In the rows, zero is written as 128.
runs of hidden systems
seq 1, z857 (8 x 26)
[[149 174 151 144 141 149 146  81 129 119 135 203 147 158 116 116  97 111
  121 152 145  91  97 124 100  73]
 [100 185  78 124 139 132 131  98 109 155 117 107 115  96  97 117 156 141
   78 157 111 135 128 171 154 115]
 [125 109  94 147 126  92  93 168 102 148 108 104 131 116  86 150 124 160
  151 134 102 138 149  94 112 174]
 [115  94 146 157 123 175 162 140 147 128 124 140 114 132 129 135 132 110
  183 163 127 138 157  77 107 118]
 [104 153 143 120 127 170 129  99 103 122 106 183 135 111 113 121  99 126
  130 128 170 116 118 151  98  98]
 [120 177  92 149 146 125 111 102 137 122 108 147 100 101 115 134 119 146
  102 140 115 158 109 136 155 147]
 [ 92  97 120 134 133 130 119 150 112 138 116  98 105  86 119 159 131 147
  152 118 133 145 143 121 145 171]
 [122 106 159 143 125 147 116 131 143 119 122 157 116 123 154 142 105 112
  158 123 161 127 123  80 111 153]]
seq 2, z492 (8 x 26)
[[178 105 101 128  93  78  67 180 156  99 126 121 137 168 147 110 121 148
  114  97  99 193 134  95 121 166]
 [144  80 151 126 108 169 181 138 173  97 170 112 116 167 169 107 161 104
  133 132 117 178 151 127 154  79]
 [159 131 170 104 122 116 132 103 110 114 177 161 165 171 145 116 108 118
   86  99 161  91  90 164 123  70]
 [165 181  99 121 136  70 121 114 155 146 151  95 137 154 147 102 163 118
   65 138  89 102 107 143 157 135]
 [164 102 115  96 101  91 134 187 132 125 126  80 168 175 117  98 154 135
  146 115  76 127 165 142 111 117]
 [173 120 153 144 120 136 168 137 165 125 149 145 153 194 140 103 136  95
  155 165 104 103 138  85  98  86]
 [126 168 134 102 128 141 171 106 114 154 130 125 162 148 113  94 152 104
  113 160 123  64 132 165 104  70]
 [159 193 100 121 136  86 120 136 128 144  86 140 163 152  90 104 121 134
  138 149  83  80 129 135  90 131]]
seq 3, z577 (8 x 26)
[[131 205 101  84  94 145  88 117 125 110  59 176 158 132 124  61 111 128
   96 117 141 142 128 180  74 109]
 [156 169  98 156 170 102 129 120 131  86 106 174 116 128  73 154  82 181
  148 118  70 161 102 160 161 118]
 [121  64 115 183 129 148 144 128 104 125 194 123 102 133  93 167 134 156
  113 152 122 191 136  89 159  92]
 [112 106 119 128  72 154  76 124  92 148 149 136 141 135 137 103 138 118
   63 138 193 164 136  90  81 114]
 [133 185  97 101 104 132  78 126 137 100  70 168 134 121 134  86 107 141
   98 104 135 171 120 163 105 138]
 [152 128 111 143 150 109 127 134 126  81 132 154 119 134  93 149  92 177
  136  98  91 180 110 163 168 109]
 [136  79 127 167 122 134 125 117 114 120 203 132 112 146 125 151 129 140
   83 134 140 182 114  96 160  97]
 [125 128 106 114  80 131  79 125 109 140 148 119 138 138 148  95 149 123
   47 125 164 167 128 122 111 122]]
seq 4, z39 (8 x 26)
[[156 119 134 128 118  76  76 155 118 131 121 140 153 148 130 135  99 136
  137 103 135 103 118  94  96 169]
 [119 125 140 130 138 148 183 132 172 140 128  93 113 129 153 120 167  95
  160 157 101 107 150 119 146 130]
 [136 102 161 106 125 114 123 145  91 118 132 142 163 142 112 137  97 143
  150  89 147  96 121 153 106 110]
 [148 170 119 143 145 112 150 112 153 151 129 125 134 146 128 116 146 105
  124 171  96  82 122 109 125 125]
 [ 96 106 135  98 122 125 132 147  85 151 126  88 144 105 109 136 140 140
  139 112 141 100 146 161 123 128]
 [138 153 120 145 128 128 125 135 130 140  96 156 142 141 105 121 114 122
  158 159 115 103 137  93  82 133]
 [ 93 135 130 114 133 164 166 113 109 144 122 116 127 107 113 122 148 123
  130 145 136 112 142 164 131  95]
 [125 157 113 132 126 120  97 122  92 136 104 161 145 121  92 128 100 146
  121 130 142 116 118 129  96 128]]
seq 5, z569 (8 x 26)
[[166 124 113 132 116  92  75 146 134  85 131 156 130 150 133 127  92 161
  102  83 119 187 107 131 138 143]
 [151 116 129 164 133 141 154 101 162 110 189 138 102 154 151 130 143 119
   88 147 116 173 110 109 174  92]
 [148 114 119 107  90 103  85 133 104 122 169 120 149 157 143 105 134 140
   51  98 150 162 116 146 127 107]
 [172 160 102 142 123  98 118 123 184 118 145 120 118 164 163 100 154 115
   84 143  90 156 117 110 154 136]
 [155  94 127 100 101 118 140 156 143 101 162  94 138 165 151 102 154 134
  104  99 105 175 143 164 156  96]
 [194 133 122 136 109  93 122 142 154 114 158 139 160 202 135  96 131 124
  107 136  91 135 124 106 112  96]
 [145 130 104 109  96 135 155 137 141 140 154  86 143 168 134  80 184 112
   89 155  97 148 159 141 129  83]
 [172 138  94 108  96  95 113 172 138 121 109 111 164 178 109  84 145 141
  124 128  73 151 158 136  98 115]]
seq 6, z577 (8 x 26)
[[ 46 117 160 113 112 183 109 115  88 171  95 133 118  59 144 139 125 100
  142 134 222  86 138 105  82 164]
 [ 66 158 155  94 145 159 115 120 122 119  45 152 108  48 146 141  93 128
  178  88 178 100 122 172 121 183]
 [ 81 101 178 127 180 143 151 117 116 103 119 137  91  61 135 194  86 148
  188  75 158 107 100 169 180 162]
 [ 68  71 187 130 150 148 138 104 112 141 175 102  87  67 178 185 126 113
  125  90 203 102 102 126 179 164]
 [ 73 109 172  79 121 122  98 123 123 149 130  81 109  69 209 138 142 100
  102  71 207  89 111 153 153 198]
 [116 125 174  73 146  87 114 146 164 109 107  90 114  92 210 139 121 116
  147  44 149  88 103 178 177 207]
 [138  88 193  98 164  84 165 142 172 109 169  73 112 126 204 158 138 110
  151  62 123  78 102 167 207 165]
 [140  95 186  97 143  78 157 131 164 154 197  50 128 144 216 139 174  80
  107  98 138  46 107 132 181 160]]
seq 7, z533 (8 x 26)
[[ 93 118  99 188 145 181 167 123 147 138 115 125  79  96  97 153 149 131
  172 196  97 173 161  73 144 132]
 [ 55  81 144 157 136 191 126 120  84 134 119 148  91  59 105 179 103 144
  162 130 185 154 135 104 125 143]
 [ 95 140 122 172 149 153 101 111 165 111  89 162  66  69 152 160 101 130
  153 135 150 171 112  79 150 202]
 [ 84  78 131 147 140 118 109 167 128 147 102  82  90  69 138 179 130 140
  187 116 135 132 150  82 144 222]
 [119  70 174 174 136 126 111 139 154 135 151 134  97 118 175 176 111 104
  171 128 166 115 119  24 127 198]
 [ 96  78 186 114 127 137 126 142 174 129 138  92  91  95 224 149 144  86
  154  94 178 109 125  95 157 204]
 [132 112 190 103 137  78  93 144 156 133 120 120 131 118 206 147 106  96
  157  74 174  52  97  98 124 218]
 [159 122 178 108 143  70 141 148 194 145 146  77 133 154 215 126 154  74
  151 110 120  40 115  97 146 197]]
seq 8, z533 (8 x 26)
[[ 82  75 105 121 130 128 132 163 108 132 132  54  94  74 118 160 156 163
  138 101 115 182 157 157 184 162]
 [139 100 133 178 115 112  60 127 107 130 146 176 124 134 125 158  83 140
  114 127 172 147 103  41  93 163]
 [111  90 124 121 102 152 131 161 187 112 118  82  89 116 190 113 168 108
  141 119 120 195 162 107 157 169]
 [130  69 173 116 118 100  83 164  97 112 134 143 147 126 140 158  77 144
  158  62 174 113 115 111 106 165]
 [169 120 141 143 133  94 122 134 206 105 159 113 102 156 201 127 141 105
  114 114 109 147 107  93 174 169]
 [120  72 160  84 102  86 102 167 101 150 158  69 155 132 162 130 144 121
  114  75 164  90 134 138 122 155]
 [185 144 160 119 111  96 107 128 180 112 145 154 150 187 192  95 120  89
  107 116 136 100 101  96 109 136]
 [145 115 153  65 115  98 155 158 144 126 141  70 159 155 167  96 160 112
  127  87 111  89 140 189 143 117]]
seq 9, z492 (8 x 26)
[[ 88 126  76 150 125 117 101 143 102 178 114  75 108  85  98 144 159 143
  117 164 117 141 153  92 127 179]
 [100  93 135 124  94 170 101 165 126 116  79 146 123 108 134 121 111 127
  177 118 158 167 163  96  80 156]
 [101 138 158 146 152 181 155  92 153 107 116 173  91  94 151 146 107 115
  154 134 157 135 111 127 149 126]
 [ 93 132 130 129 154 124 113 105  81 132 136 132 114  79 107 169 103 159
  107  99 158 121  99 167 159 138]
 [117 113 105 152 125 100  76 138 124 135 135 115 101 103 136 155 122 147
  104 116 140 165 117  91 148 188]
 [ 99  73 139 121 103 158 118 151 136 115 134 106 103 107 164 132 141 125
  132 105 157 183 148 118 142 148]
 [126 103 175 123 130 138 120 115 143 100 152 154 115 124 176 141 102 117
  122  86 176 134  98 129 147 134]
 [121 123 145 118 145 104 125 109 133 131 169  99 110 112 167 147 139 123
   86  99 146 115  98 151 184 148]]
seq 10, z857 (8 x 26)
[[124  73 157 108 130  95 154 135  58 165 206  75 167 148  99 154 148 137
  101 114 141  62 125 156 138  79]
 [174 144 106 144  88 103 101 124 138 160 166 126 160 195 139  82 161  98
   62 177 122 118 130  64  82 106]
 [136 140  90  82  91 144 156 165 122 129  95  91 162 155  95  68 172 134
  133 143  77 153 186 183 100  75]
 [183 116 111 157 140  92 139 152  98 110 146 156 164 184  46 144  95 174
  156 137  68 132 130 123 112  74]
 [112  97 109 172 122 173 173 106  92 155 189 118 122 142  77 137 160 131
  100 196 121 155 150 101 132  51]
 [112 130  85 133  79 156  78 133  62 145 113 156 156 131  69 101 121 152
   87 153 159 171 151 109  58  93]
 [133 136  69 165 111 169 122 141 143  94  94 161 107 131  84 111 124 160
  140 161  85 239 158 112 120 104]
 [ 92  71 124 152 128 176 133 139  73 100 130 157 111  97  66 171  92 183
  160 114 141 198 144 140 131  94]]
seq 11, z93 (8 x 26)
[[108 127 175 137 128 189 150  91 205 109 139 150  78 112 229 116 144  68
  123 133 178 146 113 100 156 146]
 [131 184 159  67 155  83 115 113 115 117  96 136 154 108 146 123  96 133
  124  63 147  51  85 219 140 148]
 [166 135 119 178 173  57 122 132 178 130 148 110  98 136 146 171 124 134
  141 135  78 112  99  72 181 198]
 [105  63 196 112 145 134 187 139 117 153 173  78 133 125 152 160 151 101
  171 120 150  49 138 128 145 119]
 [176 159 172 123 119 112 119 115 178 122 131 172 154 180 189  95 113  75
  126 130 149  69  98  87  88 133]
 [134 178 127  93 153 110 175 138 190 127  86  84 122 125 159 102 162 104
  166 130  70  85 141 174 158 153]
 [162 137 133 142 156  69 147 147 112 159 129 117 165 159  82 150 119 134
  175 151  82  37 129 104 101 134]
 [124 123 136 153 125 159 181 127 170 166 138 102 121 147 149 111 179  76
  156 200 109  94 160  62 108 121]]
seq 12, z39 (8 x 26)
[[ 90 124 117 113 116 177 145 140 146 112  89 113  99  92 143 114 147 129
  148 125 128 183 158 152 142 134]
 [146 127 129 150 131 138 112 124 123  86 125 188 125 139 107 140  80 156
  133 109 130 175 107 130 127 105]
 [129 139 112 152 131 135 135  96 143 130 172 123 103 131 144 127 150 121
   68 148 128 161 109 121 169 110]
 [122 100 123 116 102 108  76 148 118 122 136 112 124 118 152 128 126 141
   95  89 156 166 122 124 134 162]
 [148 122 127 142 124 130 128 145 187 102 119 132 106 142 166 120 133 117
  147 128 104 166 134  96 141 154]
 [142  87 156 121 129 130 147 136 139  93 163 125 124 145 152 138 121 134
  133  90 129 151 118 150 161 106]
 [175 127 137 138 128  85 114 130 149 117 165 132 140 172 152 125 123 124
  103 117 115 122 103 108 139 129]
 [139 102 135 110 121 100 139 155 147 137 153  71 131 142 160 122 162 117
  122 113 111 117 138 132 151 144]]
seq 13, z569 (8 x 26)
[[ 98 165 140 107 191  83 148 113 135 147 105  82 105  67 142 167 133 134
  151 101 114  50 101 185 192 192]
 [118  52 194 129 158  92 142 163 124 132 151  95 123 113 153 191 107 128
  200  83 146  65 121 102 149 184]
 [110 106 209 118 126 152 143 113 138 152 143 147 137 128 188 134 122  67
  157 129 202  38 115  81  93 143]
 [ 91 184 167  67 139 129 134 102 127 157  86 120 143  90 171 109 134  90
  128 108 176  26 110 183 116 155]
 [119 153 160  99 183  80 158 138 143 139  94  92 128  96 139 160 121 125
  192  98 103  30 115 171 162 186]
 [110  67 197 122 156 117 174 155 119 149 143  95 137 118 141 174 123 109
  211 113 142  34 136 108 128 153]
 [ 98 123 189 102 125 141 138 128 113 169 108 132 156 116 154 126 123  79
  170 134 188  16 132 101  67 149]
 [ 81 182 156  84 151 140 153 116 132 162  59 112 133  78 146 122 137  95
  178 132 148  26 133 164 108 168]]
seq 14, z93 (8 x 26)
[[154 134 107 175 161 101 132 114 101 118 157 156 127 143  66 165  96 171
  122 139  93 138 103 124 150 100]
 [107  86 126 141 110 150 143 117 114 152 192  88 113 130 141 131 172 116
   76 150 149 155 137 110 153 102]
 [133 114 139  87  81 125  82 151 113 118 118 134 157 144 152  94 121 124
  101  89 167 142 134 142  88 129]
 [147 135 110 134 132 126 124 149 166  82  98 146 112 130 130 123 112 150
  155 109  89 187 132 141 147 139]
 [131 105 134 140 151 126 159 122  95 120 164 129 131 132  84 156 117 159
  132 125 111 128 121 157 155  83]
 [144 113 126 143 107 127 116 115 124 134 183 128 132 157 145 117 143 117
   70 140 146 148 118  98 130 103]
 [127 114 128  87  95 129 114 156 135 115 118 103 137 134 156  97 146 126
  115  95 133 155 146 160 124 130]
 [160 122 120 134 130 107 118 154 130  96 117 150 139 151 105 131  98 158
  154 105  96 154 128 134 123 123]]

runs to name
seq 15 (2 x 26)
[[ 90 114 149 114 121 176 175 125 146 153 130  89 115 111 162 115 175  87
  142 156 145 107 158 124 131 122]
 [137 147 142  88 119 106 103 154 113 121  79 143 164 132 121 113 100 136
  159  92 134  88 131 160  85 144]]
	z569
seq 16 (2 x 26)
[[123 123 145 105 100 151 109 123 142 106 127 147 124 129 172 104 125 115
  103  99 166 159 121 142 124 123]
 [145 140 141 120 144 110 134 117 156  99 144 132 117 134 159 131 120 131
  114  95 120 137 101 162 173 129]]
	z492
seq 17 (2 x 26)
[[117 108 147 127 138 162 144 145 145  72  92 164 108 108 125 143  89 151
  194  93 122 176 136 154 141 127]
 [115 107 144 176 161 143 142  88 109 117 180 159  98 111 112 179 102 145
  114 131 149 144  93 115 172 106]]
	z492
seq 18 (2 x 26)
[[ 94 127 123 148 161 132 139 109  94 147 137 120 108  86  96 172 121 150
  131 135 135 112 117 137 155 135]
 [ 89  95 134 139 120 144 107 137 114 145 125 114 106  91 140 151 130 126
  137 125 165 140 138  91 126 169]]
	z577
seq 19 (2 x 26)
[[128 121 110 141 164 119 184 136 148 116 144  85  99 119 109 151 153 150
  150 136  62 150 138 162 198 120]
 [140  64 150 147 114 103 120 149 100 157 189 102 145 158 127 150 137 120
  123 135 147 101 131  67 112 128]]
	z577
seq 20 (2 x 26)
[[145 122 169 148 128 154 149 112 141 123 144 179 142 162 139 127 107  98
  152 151 150  95 117  83  93  97]
 [107 186 114 108 128 155 141  90 120 138 112 141 129 111 124 100 143 119
   86 145 140 120 120 178 129  93]]
	z857
seq 21 (2 x 26)
[[110 165 103 154 144 126 125 106 133 159 121 122 108 105 121 135 144 121
  111 170 122 114 123 101 136 152]
 [ 95 132 118 119 123 137 122 148 116 151  83 111 127  96 114 127 135 128
  159 138 130 112 156 120 104 162]]
	z857
seq 22 (2 x 26)
[[102 159  80 110 116 135 136 128 101 164 111  85 135 112  92 102 172 137
   98 160 105 131 157 163 123 109]
 [120 119  88 145  98 123  86 155  90 153 107 125 143 128  84 123 127 148
  126 151 127 151 157  84  77 142]]
	z93
seq 23 (2 x 26)
[[ 89  91 146  90 120 102  86 173 121 132  94  82 117  76 165 150 123 137
  156  63 160 120 138 142 139 216]
 [115  67 181 149 149 127 139 146 169 118 144 113  90 107 186 175 119 107
  184 103 149 118 121  75 163 193]]
	z492
seq 24 (2 x 26)
[[160 135 106 130 106  97 110 153 121 146 126 121 161 169 108 104 137 128
  122 149 101 115 143 101  86 123]
 [120 117 110 128 111 159 157 157 145 132 104 105 127 135 116 106 159 121
  162 159  95 152 176 117 109 115]]
	z93
seq 25 (2 x 26)
[[115  67 145 137 104 172 137 114 102 105 197 138 116 137 135 136 130 137
   81 112 169 196 124 137 152  66]
 [147 125 125  97  90 122  83 126 120  90 150 148 141 149 158  97 116 142
   53  73 159 191 106 172 137 102]]
	z93
seq 26 (2 x 26)
[[145 105 101 154 103 182 172 131 117 106 156 147 134 172  78 104 145 146
  119 170  93 207 161 131 117  25]
 [103 125 104 126 111 180 119 108  76  89 131 174 121 110  79 126  99 175
   90 108 150 218 126 191 136  60]]
	z533
seq 27 (2 x 26)
[[134 179  99 130 179  88 182 117 170 151 130  62 107 117 128 131 178 122
  127 157  50  88 126 162 198 147]
 [116  43 141 133 120  99 109 181  56 144 150 100 155 127  76 175 107 167
  168 101 138 112 148 103 101 138]]
	z39
seq 28 (2 x 26)
[[120  94 117 207 145 127 113 125 101 147 153 152 106 116  83 185 104 149
  145 167 130 143 121  37 118 149]
 [ 62 105 161 117 112 209 150  95 114 146 143 127 104  88 163 125 151  93
  108 139 204 131 138 131 128 106]]
	z93
